One vector is turned by the same rotation once a step. Each row is the vector after some number of steps, and that number follows the row.
The counts run from 0 to 223.
[  77,  -30, -308, -213,  257, -107, -128,   -2,  225,    1,   95,  119,
 -117,  -72,   40,  243,  -58,   38,   47,  185,   23, -165,   91,   82,
   33,   46,    0,  -83,   62,   97, -181,  215,  -53,   13,  143,  -38,
  367,  -39,  -19,  147, -149, -191,  163,   79,  -75,  328,   98,   20,
 -130,  232,  188,  -75,   62,   23] -> 150
[ 161,   32, -237,  -70,  118,  -28, -166,    6,  235,  -52,  -29,  115,
   50, -127,  -12,  154, -115, -145, -159,  167,    2,  -42,  159,    5,
   19, -175,  106,  -43,  -43,   69, -158,  225,   64,  -41,   38,  127,
  180,   88,   82,   68, -186, -264,  -56,   21,  232,  342,  209, -107,
 -279,  299,  221,  -87,  -23,  -28] -> 76
[ -31,   92, -174,  -30,   87,   28,   13,   31,  -52,   16,  159,  137,
    4, -209, -266,  285, -254, -105, -204,  142,  -25,  -74,  107,   82,
  -98, -204,   69,  -75,  110,   -8,  -76,   69,  140,    7,  -24,   86,
  323,  208,   24,   41, -264,  -76,  -89,  175,   74,   16,  395,  -65,
 -209,  210,  161, -108,   97,   -9] -> 3
[  94,  173,   -4,  -78,   73,  -29, -136, -229,  143,   13,  -59,  184,
    0,  -66,  102,   53,  -37,  121,  -11,   17,  -78, -110,  105,  -66,
 -247,  -90,   84,  139,   31, -173,  -80,  312, -226,  -51,   84,  -12,
   98, -109,   61,   23, -354,  -56,   26,  154,  120,  380,  236, -133,
  -73,  158,  255,  -22,  137,  199] -> 201
[ -59,  112, -157,  -28,   -3,  -17,  -17,   35,  120,  244,  183,  205,
   56, -134,   30,  217, -278, -101, -167, -115,  -17,  195,  238, -106,
 -160, -129,  120, -244,  -28,  -26,   97,   50,   77,   -8,   60,   17,
   60,  162,   12,   12, -278, -293,   13,   58,  -41,  259,  251,  -48,
 -185,    3,  154, -190,  142,  122] -> 68
[-182,  288,   24, -129,  186, -132, -117,   94,  -55,  234,  221,  123,
   26,  -44,  111,  284, -202,  -37, -290, -229,   71,  -27,  149,  -92,
 -161,  -73,   -8, -264,  157, -104,   95,  107, -161,   28,  124,   27,
   92, -318,    0,  -48, -130, -156,   95,  114,    5,   39,   31, -224,
   -3,  -99,  101,   74,   95,   65] -> 118
[ -59,   95,  -45,   41,  159, -127,  -50,  -61,  276,   63,  129,  104,
   34,    3,  184,  167,   18,   82,    0, -150,   22,   -1,   58, -111,
 -133,  -11,   58,    4,  143,  -69,  -83,  250, -346,   14,  298,   33,
   60, -290,   -3,  -28, -203, -225,  146,   52,  -69,  350,  174,  -11,
  140,  -94,  243,  107,   89,  163] -> 47
[  79,  -33, -339, -150,  214, -108, -104,  200,  127,   56,  228,  -50,
   34, -143,  -28,  336, -164,   86, -348, -200,    6,  -58,  347,  -31,
   -3, -128,   68,  -41,  160,  -64, -125,  132,  114,  102,  129,  -36,
   72, -149,   64,   21, -170, -193,   69,  -12,  -47,  -81,    0, -179,
   32,  135,  -19, -128,  -13,  -85] -> 94
[ -17,  -19, -206,   29,  207, -153,    9,  254,   54, -122,  266,   43,
   17, -200, -112,  226, -252,    6, -304, -195,    3,  -67,  271, -211,
  -46, -114, -221,  -74,   87, -197,  -29,  127,    1,  -68,  168, -171,
   58,  -84,   20,  124, -194, -156,  124,  144, -190,   38,  225,  -27,
  134,   71,    9,   18,    8,  150] -> 171
[  30,  -46, -323, -181,  250,  -54,  -95,  -65,  152,   27,   84,   81,
  -91, -121,  -29,  230, -210,  122, -181,  114,  -46,   65,  241,   -8,
  -75,   22,   72,    6,  112, -105,  -63,   29,   69,  -79,   75, -172,
  229,  160,   30,   71, -227,  -91,  116,  182, -146,  206,  339,  -26,
 -212,  247,  114, -109,  128,  183] -> 147
[-174,  182,  -95,   34, -101,  -74,   81,  -42,  156,  321,  189,  200,
   52, -163,   82,  158,  -90,   20,  -43, -120,   12,  129,   84,   34,
  -81, -195,  169, -181,  119,  -23,   70,  123,  -41,  -68,  164,   74,
  210,   10,    8,  -26, -416, -186,  -91,  155,  -56,  229,  347,  -12,
  -30, -105,  189,  -42,  125,  104] -> 208
[  11,   53, -123,   62,  238,  -94, -158,   35,   39,  -72,   81,  -98,
   32,  -32,  -21,  328, -218,   16, -467, -215,   10,   88,  246, -126,
  -96, -107,   62,   62,  254, -247, -131,  -28, -131,   38,  223,   13,
  -93, -183,   18,  -92,  -61, -160,   59,   83,   12,  -42,  346, -144,
   -3,  -26,   72,  101,  -36,   69] -> 108
[ -30,  260,  133,  127,  -69,  -76,  -64, -125,   75,  -76,  -11,  237,
   48,  -56,   54,  105, -114, -215, -101,    6,   -4,  -17,   87, -137,
 -189, -232,  -24,  -37,   37,  -63,  -78,  214, -302,   25,   86,  174,
   27, -125,   -5,  -47, -232, -236,  -48,   93,  231,  313,  357, -133,
 -113,  -23,  329,   39,  116,   88] -> 51
[ -18,  179,  -70,   62,  -14, -192,  -67,  149,  -61,   11,  131,   44,
  -83, -108,  -16,  289, -109, -144, -287, -185,   76, -155,  206,  -39,
   12, -271,  -28, -176,  162,  -13, -194,   73, -186,  171,  119,  123,
  123, -323,  -17,  -36, -139, -263, -102,   35,  152,  -85,  170, -214,
   45, -165,   92,    4,  -48, -140] -> 104
[  90,  115, -100,   -1,   93, -198, -140,  194,   89,  -83,  105,   65,
  -50,  -28,   47,  247,  -67, -203, -254, -103,   91, -160,  195, -111,
   57, -162, -119, -189,   74,   82, -217,  180, -208,  145,  169,  100,
   82, -358,  -35,   60,  -24, -314,   27,  -35,  153,   96,   45, -169,
  -23,  -54,  159,   55,  -97, -136] -> 102
[  -7,   24, -272,   23,    6, -162,  156,  145,    8,    6,  249,  119,
 -190, -203, -175,  293, -175,  -40, -150,  -72,  -13, -153,  312,  -62,
  -35, -241,  -36,  -77,  189,   58, -178,   35,   42,  231,   38,  -66,
  195,  -21,  -34,   58, -282, -174,   23,   67, -166, -124,  245,  -55,
   91,    4,   59, -204,   76,  -63] -> 17
[-158,  103, -150, -137,  295,  -43, -137,  -37,  143,  229,  174,   21,
   64,    3,   81,  300, -138,  132, -126,  -22,   42,   82,  -55,  122,
  -85,  123,  183, -135,  232, -101,  -16,   39, -103, -149,  258,   67,
  305,  -58,  -13,   -8, -131, -122,  101,  169, -132,  255,  298,   31,
 -114,  -41,  191,  135,   95,  123] -> 134
[  19,   79, -101,  -10,  128,   47, -153, -143,  156,   85,   16,  103,
  141,  -50,   56,  180, -158,  189, -124,  -62,  -77,   76,   32,   13,
 -229,  -26,  180,  138,   70, -313,  -28,  181,  -58, -184,  158,   29,
   62,   43,   43,   56, -303, -100,  -42,  168,   36,  336,  351,    1,
  -96,  151,  181,   -1,  130,  246] -> 59
[ -53,  -64, -326,   49,  165, -136,   77,  140,  131,   42,  267,   42,
  -62, -100, -160,  393, -183,  -68, -138,   -5,   55,  -11,  153,   35,
   14,  -93,   53, -138,  246,  135, -179,  -21,   34,  128,  192,   11,
  244,   26,  -75,   61, -100, -277,   94,   60, -236,  -34,  315,   88,
   14,  -24,  111, -109,   35,  -49] -> 158
[-101,  -20, -305,   25,  203, -141,   54,  172,  134,   43,  291,   59,
  -42, -131, -164,  355, -231, -158, -202,  -14,   73,   69,  189,  -38,
   40, -118,   -2, -227,  178,  168, -102,  -23,   59,   88,  152,   38,
  216,   69,  -34,   39,  -51, -279,   70,   37, -175,    8,  290,   57,
  -61,   22,  121,  -47,   51,  -34] -> 157
[  27,   -8, -302, -168,  158,  -39,  -55,  -74,   32,   94,  118,  104,
 -101, -148,  -42,  220, -242,  159, -172,   66,  -77,   57,  208,   58,
 -116,  -21,   99,   -9,  127, -100,  -42,    6,  116,  -43,   40, -140,
  269,  188,   32,   69, -334,  -55,   50,  244, -142,  113,  390,  -33,
 -186,  165,   89, -158,  113,  123] -> 146
[-153,  257,  120,   60,   80,  -14,   -6, -103,   74,   92,  118,  186,
  145,  -59,  -38,  222, -203, -274, -173,  -32,   14,   96,  107, -110,
 -253, -227,  161,  -99,  129,   18,   23,  157, -147,   81,   99,  260,
  -49,  -58,   38, -147, -158, -234,   -2,   13,  180,  213,  250, -119,
 -115,   13,  291,  -13,  147,   65] -> 53
[ 108,   11, -168,  -66,  313,  -57, -153,  154,   44, -207,  147,   85,
   22,  -93, -244,  330, -183, -157, -193,  127,   15, -296,  113,  -48,
  -85,  -91, -117,   19,   92,    1, -217,  267,  -51,  142,   58,  130,
  194,  -95,   13,  159,  -16, -180,  103,    9,   95,   74,   76,  -70,
  -32,  316,  141,  -43,   20,  -54] -> 165
[  24,  167,   37, -154,  230, -116, -194, -269,  129,  -25,  -26,  113,
 -139,   64,  198,  232, -135,  -36, -115,   49,   22,   16,  143, -127,
 -199,   57,   83,  -13,  156,   -9, -138,   72, -349,  130,  137,   21,
   48, -218,  -21,  -94,  -39, -184,  188,   91,  114,  328,  218, -122,
 -220,   34,  289,   31,   53,   89] -> 125
[-145,   85,  -51,  125,  189, -134,   21,  303,   69,  -91,  329,   41,
  162, -143, -177,  275, -195, -203, -351, -179,   52,  -68,  160, -168,
  -71, -237, -181, -160,  133,  -62,   11,  169,  -34,    5,  184,   87,
   29, -158,   -9,   79, -112, -207,   62,   51,  -18,  -23,  187,  -55,
  131,   24,   87,   83,   19,   50] -> 29
[   5, -113, -344,   61,  112, -135,   60,  120,  125,   23,  177,   38,
  -96,  -89, -171,  424, -166,   55, -117,  -12,   39,  -72,  134,   76,
   39,  -61,   41,  -23,  264,   40, -266,  -53,  -26,  114,  193,  -14,
  249,   43,  -73,   79, -165, -228,   23,   83, -206,  -18,  375,  103,
   38,  -48,  102,  -81,   33,  -37] -> 159
[ 114,  -85, -235,   12,  319, -144,  -90,   74,  229, -254,   91,  -26,
  -61,  -74,  -94,  231,   -2,   10,  -98,   66,   30, -248,  154,  -37,
    3, -122,  -34,  162,  173,   52, -316,  292, -185,  123,  222,   36,
  173, -218,   20,   87, -107, -167,  120,    6,  -23,  128,  130,   12,
  108,  197,  145,   15,  -56,   -1] -> 23
[-164,  276,  117,   89,  -17,  -56,   23,  -12,  -94,   84,  175,  214,
   63, -100,  -83,  213, -284, -106, -248, -204,  -35,   34,  139, -178,
 -314, -218,   10,  -44,   99, -190,   67,  104, -154,   37,   46,   76,
  -64,  -28,    4,  -38, -276, -130,  -12,  124,   73,  103,  311, -136,
    8,  -64,  188,  -29,  197,  172] -> 194
[ 137,  -49, -379,  -83,  124, -179, -128,  169,  150,   53,  130,  -75,
  -65, -140,   81,  246,  -19,  262, -240, -222,  -13, -138,  288,   12,
   66, -101,   36,   25,  170, -152, -223,  152,   17,    4,  199, -116,
  159, -233,   26,  106, -262, -162,   24,   66,  -98,    9,  123, -114,
  104,   35,  -47,  -54,  -75,  -29] -> 96
[  86,  -98, -325,  -78,  158, -106,  -86,  150,  117,  -28,  124,  110,
  -91,  -79,  -99,  289, -109,  171,   33,   74,  -22, -272,   19,  116,
   21,   66,  -80,    7,   65, -120, -191,  174,  -23,  -94,   87, -117,
  369,    0,  -70,  282, -244, -158,   52,  188, -173,  219,  255,   92,
   15,  115,   97,  -62,   42,   79] -> 9
[  20,  102, -146,  -60,   87,  -48,  -49,  -78,   57,   14,   65,  171,
 -104,  -33, -143,  330, -158, -163,   45,  265,   57, -192,   -5,  138,
  -66,  -91,   92, -113,  108,  169, -253,   96, -103,  171,   10,  198,
  360,   56,  -71,   43,  -98, -218,   14,   84,   74,  199,  268,   -8,
 -198,   99,  272,  -98,   84,  -75] -> 0
[ -94,   27, -255,   13,  166, -119,   63,  189,  106,    2,  274,  107,
  -13, -186, -176,  272, -230, -242, -227,   38,   89,   61,  218,  -75,
   38, -175,  -96, -307,  100,  153,  -46,   -3,   88,   39,   95,   16,
  261,   78,  -13,   27,  -92, -259,   39,   69, -101,   54,  318,   10,
 -132,   71,  137,  -58,   23,    5] -> 156
[ -10,   80, -292,  -78,   87,  -37,  -90,  206,  143,  217,  205,   82,
  117, -175,  -90,  291, -113,  -91, -161,  -14,   79,  -80,   86,  171,
   76, -223,  170, -215,   90,  102,  -84,  225,  178,  -15,   87,  212,
  322,  -15,   39,   87, -203, -266, -108,   14,   92,  115,   77,  -71,
 -101,  128,  110, -106,   34, -122] -> 79
